(in the rows, 128 means zero)
One turn moves every row onto another: examples first, then more rows asked:
bef: [146 119 129 162 132 138 117 127  95 142 167 118 106 106 103 110 117 126
 115 144 116 137 103]
Las: [154 138 104 142 104 116 140 134 108 162 124  97  86 113 126  91 141 115
 125 157 102 136 153]
Bive: [132 112 144 129 130 136 133 131 111 139 133 124 134 124 153 136 125 128
 143 152 108 117 105]
vegi: [148 125 140 160 140 134 128 126 112 157 119 113 101 116  74  96 135 139
 122 167 126 133 103]
penid: [153 143 125 131 132 108 130 138 106 158 136  86  95 128 109  99 157  97
 110 140  99 118 131]
firig: [143 113 144 134 159 134 122 142 112 148 108 110 100 115 147  93 119 132
 116 130 121 131 127]
Nubi: [150 100 140 147 140 109 115 144 118 133  88 115 117 134 100  99 121 114
 110 155 109 138 107]
Kem: [139 126 139 148 127 115 145 169 123 133 140 129 143 144 121 109 107 109
 148 128 105 143 122]
fuzek: [164 130 130 131 107 112 134 124 120 163 112  80  75 124 111 104 138 108
 126 128 108 131 129]
Vaz: [148 133 135 154 133 142 138 116 104 155 119 100  88 101  78 119 130 130
 113 166 132 133 119]
sabed: [153 120 151 129 119 129 146 144  99 122  94 114 142 130 107 135 113 128
 126 177 117 125 140]
zubu: [126 140 127 117 117 135 131 154 120 121 121 135 125 109 120 141 125 129
 153 140 118 165 136]
sogu: [148 112 144 152 141 125 126 130 100 150 150 115 139 132 135 129 136 132
 137 141 120 108 112]
gure: [160 136 105 149 125 112 143 137 133 153 124  94  93 123  96 105 154  98
 111 146 108 113 124]
fubo: [119 141 131 118 126 134 134 148 131 132 112 139 123 116 108 135 139 128
 161 148 118 162 121]
Lumap: [154 139 152 137 134 133 153 149  84 142 126 117 121 126 117  81  99 125
 121 142 118 139 154]
Zaf: [140 119 164 135 160 135 116 146 120 140 105 118 105 114 137 129 134 130
 126 124 115 142 130]
Sika: [150 125 143 159 131 108 140 154 120 147 133 126 142 152 100  88 121 115
 140 134 109 127 110]
gevi: [163 118 133 148 124 129 124 144 127 154 105  88 107 120 113  99 116 163
 139 142 140 121 125]
genem: [164 136 132 154 101 136 131 131 123 161 123  93 108 111 117 116 124 162
 147 137 132 115 135]
donov: [170 110 117 153 103 125 117 149 104 122 135  95 121 113 112 115  92 140
 118 141 127 130 129]
lamak: [166 133 107 138 111 117 153 133 102 145 136  77  97 118 111 122 130 100
 114 150 120 118 147]
libos: [126 140 137 102 116 142 139 140 125 119 110 133 117 110 111 137 119 121
 145 141 117 156 117]
Mib: [142 122 120 142 117 139 148 131 101 150 135 106 105 115 110  77  94 136
 131 166 127 134 108]
Viv: [163 143 132 128 116 101 128 141 103 159 119  79 100 134 110  97 152 110
 120 140 101 120 145]
pipul: [141 113 146 143 138 120 124 152 119 115 103 134 124 126  94 121 122  99
 106 155  98 147 111]
rogi: [139 127 107 156 103 127 154 131 107 158 143 104 112 121  96  98 106 126
 145 173 125 136 110]
zonus: [131 136 129 130 113 132 143 161 125 122 132 140 128 124 131 138 110 116
 151 131 108 159 129]
kibe: [167 138 125 141  90 120 134 116 106 153 147  98  98 121 114 119 145 106
 122 136  96 114 126]
ganer: [170 131 140 177 128 120 115 155 119 144 141 108 120 122  83 111 126 144
 128 124 128 136 133]
pon: [127 150 149 128 135 141 153 150 128 147 107 140 114 126 110 128 136 129
 156 149 117 159 134]
ber: [137 137 134 119 119 137 157 154 130 125  89 128 127 126 110 139 120 128
 145 164 122 144 134]
gobak: [134 144 144 115 118 137 132 144 130 121 113 133 126 117  99 150 135 126
 150 133 119 151 120]
nisa: [132 135 134 135 130 132 139 155 122 114 122 145 123 120  98 149 125 102
 126 147 108 161 123]
Zapo: [158 129 109 161 110  97 129 137 113 164 142  93 100 131 107 117 153 105
 138 144 105 139 139]
Sugup: [150 137 117 125 119 107 133 134  96 160 124  82 100 129 119  98 153 108
 119 164 100 117 138]
Kip: [153 136 121 126 106 102 130 135  96 153 143  87 104 133 117  98 143  95
 117 147  91 121 127]
lovar: [127 141 123 112 128 136 147 158 138 119 104 128 126 115 104 136 126 124
 148 145 128 152 126]
Mibi: [158 131 115 138 119  95 117 147 103 149 133  82 105 131 116 109 152 100
 113 141  97 123 140]
Ruver: [137 123 125 159 124 131 120 126 113 154 154 110  83 104 108 107 114 116
 125 127 114 151  99]
luse: [138 139 153 131 138 140 128 147 134 128 108 136 112 117 112 155 141 124
 135 129 114 151 125]
likam: [164 116 147 143 120 127 129 130  76 128 118 115 140 123 110 126 118 128
 110 173 113 121 140]
vebad: [137 148 159 134 144 140 162 155 105 148 118 133 123 127 116  92 119 127
 140 151 114 144 150]
sokig: [127 126 134 110 116 144 147 138 123 126 113 129 119 119 136 148 114 121
 146 152 115 143 111]
pakul: [165 142 122 175 118 122 121 159 124 144 126 109 101 107  86 103 121 136
 120 128 122 147 151]
vafe: [126 147 127 118 131 140 145 152 123 117 127 137 129 110 100 146 129 116
 142 147 123 154 126]
rap: [159 135 115 123 113 105 136 143 104 152 133  74 108 133 125 106 143 106
 120 142 107 109 138]
zup: [164 114 104 159  97 121 118 144 132 127 125  94 114 111 106 127 106 128
 117 137 123 120 111]

Sugup -> Viv
Zaf -> pipul
luse -> nisa
Now find these:
zup -> rogi
lamak -> Las
ganer -> bef
zubu -> libos
sogu -> likam

